Some points:
[ 0.9 -0.8  1.4  0.1  0.9 -1.4 -0.6 -0.1  0.8 -0.9 -1.   0.3  0.1  0.3
  1.4  0.1 -1.2  0.5 -0.5 -0.2 -1.4 -1.3  1.2 -1.9]
[ 1.   0.   0.2 -0.9 -0.8  0.9  0.5  0.8 -0.8  0.3  0.7  0.8  0.4 -1.6
 -0.1  0.1 -1.5  0.4  1.7 -0.9 -0.3  0.  -0.4  1.5]
[ 0.2  0.9  0.2 -0.3  2.1  0.4 -0.6  0.1  0.1 -2.4  1.7  0.4 -0.7  0.
 -0.2  0.1  0.4 -0.2  0.  -0.5  0.7 -0.8  1.7  0.8]
[-1.1  0.4  1.4  0.4 -0.7 -0.6 -0.1  1.2 -1.6  0.1 -1.5  0.3 -0.3  0.3
  1.8 -0.4  0.7  0.8  1.1 -0.1 -0.2  0.1  0.9  0.3]
[-1.6  2.  -0.1  0.4 -0.1  0.8 -0.9 -1.6  0.1  1.9 -1.1 -0.8 -0.9 -0.5
 -0.3 -1.  -0.1 -2.4 -0.5 -0.1 -0.8  0.3  0.2  0.2]
[-1.1  1.  -0.2  1.5 -0.2  0.9  1.8  0.8  0.3 -0.3  0.3  1.9  0.   0.5
  1.2  0.7  0.4 -0.3  1.4 -1.4  0.3 -0.1  0.7  0.7]
[-0.8 -0.1  0.  -0.4 -1.4 -1.  -1.6 -1.4  1.   1.1  0.3  1.8  0.  -0.1
  0.4 -0.9  0.3  3.1  1.8 -0.6  0.1  0.3  0.5  0.8]
[-0.6 -0.3  0.  -0.1 -0.4  2.2  0.5  1.   0.2 -0.9  1.  -0.1 -0.1  0.5
  1.  -1.8  0.5  0.8 -0.3  0.9 -0.3  1.9 -0.6 -0.3]
[-1.1 -0.7 -1.4  1.1  0.3  0.2 -1.4  0.5 -0.2 -0.4  0.3 -0.6 -0.6 -0.3
  0.2  1.5 -0.1 -0.3  0.8 -0.2 -1.1 -0.2 -3.2 -1.6]
[ 0.4  0.6  0.9  0.5  0.5  0.9 -0.2  0.3  0.2  0.7 -0.1  0.   1.3  0.3
  0.9  1.4 -2.2  1.  -0.5  3.2  1.5 -0.9 -1.1  0.3]
[ 1.2  0.4 -0.1  0.1 -0.6  2.2  0.6 -0.9  0.   1.4 -2.   0.5 -1.6  0.5
  1.4  0.5  0.  -0.1 -1.  -1.1 -0.4  0.5  1.3 -0.7]
[ 0.1  1.6  0.  -0.6 -0.7 -1.6  0.9 -0.2 -0.5 -0.6 -1.7 -0.6 -0.1  1.9
 -0.3 -0.7 -0.8 -1.2  0.8  0.2  0.8 -0.1 -1.4  1.1]
[-0.4 -1.6  1.4 -1.5 -0.3  1.2  0.4  0.8  1.1  0.5 -0.6 -1.  -0.4 -1.5
  1.  -0.5  0.7 -0.5  0.1 -1.1  1.2 -0.1 -0.5  0.1]
[-1.   0.3  1.2  0.   1.7  1.1 -0.5  0.1  1.   1.6  1.2  0.2  0.7  0.6
 -1.  -0.3  2.1 -0.2  0.2  0.8  0.1 -2.1  0.1  0.9]
[-0.9 -0.3 -1.5  1.1 -2.2 -0.1  0.8  1.5  0.   0.4  0.5  1.2 -1.6 -0.6
 -0.7  0.5 -1.2  0.5 -2.3 -0.1 -0.9 -2.6  0.3 -0.6]
[ 0.4 -1.8 -2.6 -0.1  0.  -0.9  1.6  0.   0.5  0.6 -1.2  1.8  2.4 -0.3
 -0.1 -1.7  0.1 -1.5  0.1  1.3 -0.1 -0.4  1.4 -0.4]
[-0.6  0.3 -0.2  1.2 -0.5 -1.5 -0.1  0.3  0.4 -1.5 -0.2 -2.4  0.8  0.4
  0.9 -0.8  1.2  1.4 -0.1  1.  -1.3 -0.5  0.9  0.3]
[ 1.8  1.6 -0.7  0.1  0.5  0.3  0.4 -1.3  2.2 -1.9  0.1  0.8  1.4 -1.4
 -0.7 -0.3  0.5 -0.3 -0.6 -2.1  0.3  0.2 -1.3  0.2]
[ 0.2 -1.6  1.2  1.7  2.   1.3  0.3  0.2 -1.2 -0.1 -0.7  0.6 -0.1  1.6
 -0.6 -0.4  0.2  0.3 -1.1 -0.5 -1.2  1.6  0.1 -0.1]
[ 2.5  1.5 -0.2 -0.3  0.3 -0.5 -1.3  2.9  0.3  1.8 -0.4 -1.3  1.1 -0.6
 -0.3  0.5  0.5  0.4 -1.6 -0.7  0.6  1.3  0.9  0.7]
[-0.4  0.9 -0.4  0.6  0.5  0.1  1.1 -0.2 -2.2  0.2  0.  -0.6  0.6 -1.6
 -2.1  1.5  0.5  1.5  0.4  0.5  0.5  0.4  1.4 -1.7]
[ 0.1  0.6  0.2 -0.5 -0.1  0.7  1.  -0.4  1.1 -0.3 -0.2 -0.2 -1.1  0.1
 -2.7  0.6  0.2  0.7  0.9  1.6 -2.3  1.3 -0.1  1.2]
[ 0.7  0.2  2.   1.2 -1.1 -0.6  1.9 -2.   1.1  0.3  0.3 -0.9  0.1 -0.5
 -1.  -1.  -0.6  1.5 -1.3  0.1 -0.3  0.2 -1.4 -0.2]
[ 1.5 -1.3 -1.1  1.1 -1.1  1.  -1.7  0.6 -1.  -1.9  0.  -0.9  0.2 -0.2
  0.3 -1.1 -0.4  0.4  0.2 -0.8  0.2  0.7 -0.7  0.6]
[ 1.8  0.7  0.1 -0.4 -1.1 -0.3  0.6 -1.5 -2.1 -0.5  1.7 -0.8 -0.5 -1.
  0.9  0.3  2.  -1.7  1.   0.8 -0.2  0.3  0.5 -1.6]
[ 0.9 -0.6 -0.1 -0.2 -1.  -0.4  0.1 -0.2  1.7  0.2  1.9 -1.  -1.6  2.1
  0.7  0.7 -0.8 -1.1 -0.1  0.3  0.7  0.1  1.7  0.6]
[-0.7  0.2  1.5 -2.1 -0.7 -0.5  0.6  0.6  0.5 -0.9  0.3  0.6 -0.5  0.
  0.4  2.1 -0.3 -0.3 -0.1 -0.2  0.3  0.5 -0.6 -1.6]
[ 0.3 -0.7  0.5 -2.   0.5  0.9 -0.3  1.3  0.9 -0.8 -0.5 -0.4 -0.1 -0.2
 -0.8 -0.8  0.5 -0.3  0.7  0.2 -1.5 -1.1  1.  -1.6]
[-1.1  0.9 -0.6 -0.3  1.9 -1.3  1.4  0.2 -0.1  0.1  0.2  1.6 -1.2 -0.2
  1.  -1.2  0.7  1.1 -1.7 -0.2  2.   1.  -0.8 -1. ]
[-0.6  0.6  0.5 -0.7 -0.5  0.8 -0.2 -1.1 -1.  -0.6  0.   0.5  2.6 -0.3
  2.   0.9  0.8 -1.1 -1.5  0.6 -1.3 -1.3 -0.9  1. ]
[-1.1  0.3 -0.5  0.4  0.1  0.  -1.   0.6  0.9 -1.8 -1.7 -0.3 -1.5 -0.9
 -0.3 -1.1 -0.3 -1.1  0.3  1.6  1.4  0.3 -0.1  0.4]
[ 0.9  1.2  0.3  0.8 -0.6 -0.2 -2.6 -0.5 -1.1 -0.2 -0.3  1.3 -0.7  1.2
 -1.1 -0.6  0.3  0.2  0.  -0.9  0.6 -1.8 -0.1 -0.8]
[ 1.1 -0.2 -0.1 -0.7  0.3 -1.1  1.4  0.2 -1.3  0.3 -1.  -0.6 -1.2 -1.5
 -0.3  0.   0.8  0.8  0.4  0.8 -0.2 -1.6 -1.   1.4]
[-0.9 -1.7  1.   0.5 -0.3 -0.4 -0.6 -0.6 -1.5  0.   1.5 -0.1 -0.5 -1.9
 -0.8 -1.1 -1.1 -0.9 -1.4  0.4  0.8  0.   1.   1.6]
[-1.  -0.4 -1.6 -1.8  0.5  0.1  1.1 -0.5 -1.4  0.1  0.8 -1.9  0.4  2.8
 -0.3 -0.2 -0.5  0.7 -0.9 -2.1  0.2 -1.1 -0.2  0.8]
[ 0.7  0.2  0.1  1.   1.4 -0.7  0.4  0.  -0.1  2.3  2.4 -0.8  0.2  0.
  0.6 -1.5 -1.4 -1.   2.  -0.3 -0.3  0.2 -1.1 -1.8]
[-1.7  0.3  0.4  0.4 -0.9 -0.5  0.1  1.6  1.   0.6 -0.3 -1.2  1.6  0.1
 -1.5  0.   0.2 -0.6  0.3 -1.5  0.3  0.  -0.2 -1.2]
[-1.4  0.7 -0.3 -0.8  0.9 -0.2 -0.8 -0.7 -0.2 -0.9 -0.3 -0.6  1.  -0.9
  0.1  0.8 -3.2  0.   0.6 -0.8 -0.8  1.6  1.4  0.3]
[ 1.4  0.1 -0.6 -1.3  0.5  0.7 -0.3  0.1 -0.8  0.3 -0.2  1.1 -0.1  1.3
 -1.  -0.8 -1.2  0.   1.1  1.2  0.4 -0.5 -1.  -0.4]
[-0.1 -1.5  0.  -1.6  1.3 -2.  -1.2 -0.2 -0.5  1.2 -0.1  0.9 -0.8  0.
  0.3  1.   0.8 -0.4 -1.  -0.5 -1.3  1.3 -1.2  0.8]
[-0.2 -0.7  0.4 -0.4 -2.2 -0.4 -1.1 -0.2 -0.2  0.   0.7  1.7  1.4  1.7
 -1.2  0.5  0.8 -0.5 -1.   0.7  1.   1.9  0.2 -0.8]
[ 0.4  0.  -1.   1.5  0.6 -1.2  0.3  1.3  1.1  0.2  0.8  0.5 -0.4  0.5
  0.3  1.7  0.6 -0.7  0.4  0.3 -1.2  0.9 -0.1  1.5]
[-0.5 -0.5 -2.5 -0.6  0.4  1.1 -1.1 -1.9  1.1  0.5 -0.2 -1.3 -0.1 -0.5
  1.1  0.9  0.8  1.5  0.1  1.   1.   0.1  0.4 -0.4]
[ 0.4 -2.5  0.7  1.8  0.4 -0.3  0.8 -1.3  0.  -0.2 -1.6 -0.6  0.3  0.1
 -0.8  1.8  0.4 -0.8  1.4 -0.7  2.1 -0.6  0.1  0.4]
These points spread out most along one direction. For each point below, how far along it does it lie, from 0 to 99? The average is 50, and the first point in the table lies past the average. One standard deviation of the points above along it is 16.
[-0.9 -0.3 -1.5  1.1 -2.2 -0.1  0.8  1.5  0.   0.4  0.5  1.2 -1.6 -0.6
 -0.7  0.5 -1.2  0.5 -2.3 -0.1 -0.9 -2.6  0.3 -0.6] 67
[ 0.2  0.9  0.2 -0.3  2.1  0.4 -0.6  0.1  0.1 -2.4  1.7  0.4 -0.7  0.
 -0.2  0.1  0.4 -0.2  0.  -0.5  0.7 -0.8  1.7  0.8] 57
[ 1.   0.   0.2 -0.9 -0.8  0.9  0.5  0.8 -0.8  0.3  0.7  0.8  0.4 -1.6
 -0.1  0.1 -1.5  0.4  1.7 -0.9 -0.3  0.  -0.4  1.5] 33
[-1.1  1.  -0.2  1.5 -0.2  0.9  1.8  0.8  0.3 -0.3  0.3  1.9  0.   0.5
  1.2  0.7  0.4 -0.3  1.4 -1.4  0.3 -0.1  0.7  0.7] 69
[-1.1  0.4  1.4  0.4 -0.7 -0.6 -0.1  1.2 -1.6  0.1 -1.5  0.3 -0.3  0.3
  1.8 -0.4  0.7  0.8  1.1 -0.1 -0.2  0.1  0.9  0.3] 68
[ 0.7  0.2  0.1  1.   1.4 -0.7  0.4  0.  -0.1  2.3  2.4 -0.8  0.2  0.
  0.6 -1.5 -1.4 -1.   2.  -0.3 -0.3  0.2 -1.1 -1.8] 26
[-0.9 -1.7  1.   0.5 -0.3 -0.4 -0.6 -0.6 -1.5  0.   1.5 -0.1 -0.5 -1.9
 -0.8 -1.1 -1.1 -0.9 -1.4  0.4  0.8  0.   1.   1.6] 42
[-1.  -0.4 -1.6 -1.8  0.5  0.1  1.1 -0.5 -1.4  0.1  0.8 -1.9  0.4  2.8
 -0.3 -0.2 -0.5  0.7 -0.9 -2.1  0.2 -1.1 -0.2  0.8] 63
[ 1.1 -0.2 -0.1 -0.7  0.3 -1.1  1.4  0.2 -1.3  0.3 -1.  -0.6 -1.2 -1.5
 -0.3  0.   0.8  0.8  0.4  0.8 -0.2 -1.6 -1.   1.4] 17
[-1.7  0.3  0.4  0.4 -0.9 -0.5  0.1  1.6  1.   0.6 -0.3 -1.2  1.6  0.1
 -1.5  0.   0.2 -0.6  0.3 -1.5  0.3  0.  -0.2 -1.2] 52
[ 1.8  1.6 -0.7  0.1  0.5  0.3  0.4 -1.3  2.2 -1.9  0.1  0.8  1.4 -1.4
 -0.7 -0.3  0.5 -0.3 -0.6 -2.1  0.3  0.2 -1.3  0.2] 35
[ 0.4  0.6  0.9  0.5  0.5  0.9 -0.2  0.3  0.2  0.7 -0.1  0.   1.3  0.3
  0.9  1.4 -2.2  1.  -0.5  3.2  1.5 -0.9 -1.1  0.3] 33
